Here are some points:
[ 19  -5 -27 -22  -8 -22 -37 -43 -39 -28 -14  13  24  29  19   9  21  38
  26  22  10   7  14  13]
[-56  -1  45  12 -26 -40  -8  15  -8 -24   2  36  28   6 -16  -7  -8 -18
  -8   9  32  32  17   5]
[-41  -1  10 -16 -38 -17   1  -5 -34 -45 -23   8  22  16  -2   3   7  35
  64  53   7 -30  -7  31]
[-43 -18 -19 -36 -15  48  80  39 -17   2  69  85  31 -42 -72 -52 -55 -51
 -27  -5  -2  19  44  85]
[ 58 -29 -69 -39   9 -20 -36  -7  36  -3 -61 -32  25  38 -15 -19  38  85
  35 -35 -39  30  38  13]
[ -5  33  51  28 -23 -44 -49 -51 -54 -38 -11  19  47  58  36   2 -20   1
  46  53  15 -32 -35 -10]
[ -5 -24 -25   0  55  90  69  35  16  23  15 -11 -38 -39 -26 -39 -53  -9
  31  30 -22 -73 -33  20]
[-49  22  63  12 -40  -5  48  44 -23 -45  18  71  55 -12 -61 -50 -23 -20
 -27 -19   6   7  12  11]
[  7  17  25  14 -12   1  16  14 -10 -26 -16  18  34  -5 -41 -21  17  15
  -9 -33  -7  18   0 -30]
[ 20 -24 -48 -37   3  33  29   5  -3  16  54  49  13 -27 -42 -34 -22 -34
 -47 -38  11  38  46  37]
[-11 -12 -12 -10  -4   1   9  33  39  13 -27 -31 -20  -2   1 -15  -4  27
  22   0 -19 -19   5  24]
[ 17  -1 -13  -7   7  13  10  12   4   7  18  34  17 -20 -40 -18   7  -3
 -38 -35   5  18  25   2]
[-30  -9  23  22   3 -23 -15   0  20  12 -21 -23 -16   2  18  22  14   3
  10  13  21  23  -4 -21]
[-21  27  66  62  11 -19  -9  27  30   2 -38 -38 -13  15  15   0  -8  -7
  10  13  -1 -25 -41 -57]
[ 34  -3 -23  -7  -4 -12 -24  -9  -8  -4  -6  10  17  -6 -16  -2  47  25
 -26 -51  -1  57  27 -42]
[ 62  -3 -32 -23  -4 -40 -87 -61  -8  10   4  -1  39  64  36   4 -16  14
   3 -15 -12  12  30  28]
[   9   21   17  -16  -41    3   29   -4  -39    0   72   78   -1  -58
  -30   33   20  -57 -103  -52   33   64   33   -5]
[  0   6   9   1  20  44  51  27 -13 -39 -22  15  11 -17 -36 -32 -12  32
  40  21 -34 -53 -34  -3]
[ 18   3 -17 -12  32  69  53   7  -5  11  20 -19 -55 -48   3  19  -3  -7
   6  25 -12 -52 -48  -7]
[ 52 -24 -39  21  54  16 -27  -1  57  59 -30 -91 -76  -9  31  53  67  27
 -36 -51   1  32  -4 -85]
[  5  -8 -17 -26 -38 -20  -2  -4  13  24  32  30   6 -25 -12  13  10 -25
 -55 -42   7  64  55  28]
[-17  16  35   7 -34 -44 -39 -36 -49 -43 -15  18  46  43  24   7 -11   7
  40  44   7 -22 -20  18]
[-82 -25  33  24  -9  -2  15   9   7  -4  -4 -23 -48  -9  37  27 -20 -34
  29  72  46 -17 -27  12]
[-21  12  30  33  12  16  29  46  47  29 -11 -42 -45 -22   4   9  -8 -24
 -20   6 -12 -32 -27 -22]
[-32   7  25  18 -10  15  49  38 -19 -30   8  62  42 -24 -57 -49 -27 -23
 -15  -2   4   2   6   9]
Then 16 other points, each followed by its number:
[ -3  18  17   1 -26 -20  -9  -3  -4  -5  35  57  42  -2 -33 -26 -24 -26
 -39 -38   2  30  28  14] 0
[ 62  -8 -61 -71 -15  63  65  16 -23 -11  23  11 -43 -78 -32  55  83  36
 -30 -55 -21  22  23 -10] 1
[ 27   4   0  -2 -24 -36 -49 -38 -24  -8 -10   9  34  28  24  20  17  11
   5   2   3  12   2  -1] 2
[ -6  18  21  12  20  51  68  34 -13 -30 -11  18   9 -11 -25 -24 -14  17
  27  11 -28 -54 -35 -24] 3
[ 55  -2 -48 -52 -20  14   8 -21  -3  20  20 -28 -79 -73  22 119 115  19
 -71 -69  31  68  27 -52] 4
[ -2  56  91  55  -2 -40 -27  -8 -12 -19 -16   2  34  32  20   1 -16 -15
  -7   2  -6 -29 -45 -55] 5
[ 104  -29 -116  -52   18  -17  -92  -65    9   35  -21  -36   10   40
   20   19   55   56    4  -48  -19   43   47   14] 6
[ 49  -2 -43 -16  25  34  14   5   4  -1  -6 -18  10  -2 -23  -1  19  36
   7 -22 -25  -2   0  -5] 7
[ 35  33  23  14   0 -49 -61 -51 -38 -21  -3   8  25  38  26  16  10   5
   4   2   8  13  -6 -24] 8
[ 87   5 -52 -42   9   5 -24 -44 -35   9  25  12 -11 -26  -1  63  79  25
 -80 -71  11  93  40 -53] 9
[-11  11  32  28  15  13  21  44  46  27 -18 -30 -30  -8   1  14  -4 -14
 -10 -10  -4  -6 -25 -18] 10
[-74 -20  23  24  -1 -10  12   5   0   0   4  -3 -14 -14   5   5 -26 -30
   0  46  41   3  -5  -4] 11
[-25 -30 -29 -17   4  12  22  40  37  -1 -43 -35   4   9  -8 -32  -9  46
  53  29 -14 -25   7  42] 12
[-81 -32  14  15  23  31  23  13  16  48  55   1 -51 -28   9   5 -77 -93
 -17  59  49  -6  -1  26] 13
[ 85  22 -54 -44  21  51  19   8  16  22   8 -17 -45 -45 -15  29  54  26
 -43 -79 -31   6   1 -29] 14
[-90 -16  29 -11  18  59  -7 -14  58 -11   4 -41 -10 -37   2 -18   0 -17
  10  14 -46 -32   2 -11] 15
Which two of these numbered points are nearest to each point below by angle, seen from the average point of the first points? Their numbers follow each, nearest first.
[-10  15  55  61  34  -9 -36  15  50  58  -8 -60 -42  31  51  -8 -44 -47
 -11  14  -6 -38 -48 -32] > 10 5
[ -9   0   2 -14  -8  23  47  39   7 -10  -6  -9 -29 -36 -14   6  20  17
   2 -11  -7  -5   2   9] > 1 14
[-15   7  13  12  23  42  54  33  -7 -16  -2  -2 -16 -22 -17 -15 -12   7
  24  31 -12 -54 -38  -8] > 3 10
[ -2 -10  -1  11  43  44  18  -4  19  54  22 -54 -90 -24  54  29 -41 -53
  22  76  15 -69 -49  23] > 13 10
[ 30  34  29   4 -23 -52 -66 -46 -33 -21   4  29  29  30  24  25   3 -11
 -15 -11   5  26   6 -12] > 8 2
[ -5  24  29  18   5  20  63  40   3 -30   7  36  38   6 -44 -71 -48  -4
  25   5 -33 -61 -23  18] > 3 12
[ 19 -12 -26   2  42  33  14  29  64  58  -5 -47 -57 -42 -15  20  30 -16
 -57 -56   5  44  13 -49] > 14 4
[ 15  12   8  -9 -14 -21 -15 -17 -24 -20  14  28   6   5   5  25  17  -3
 -24  -7   4  20   1 -17] > 8 2
[  73  -35 -103  -56    5  -33  -63  -31   28   13  -48  -45   20   45
    0    8   64   91   21  -57   -7   64   70   15] > 6 7
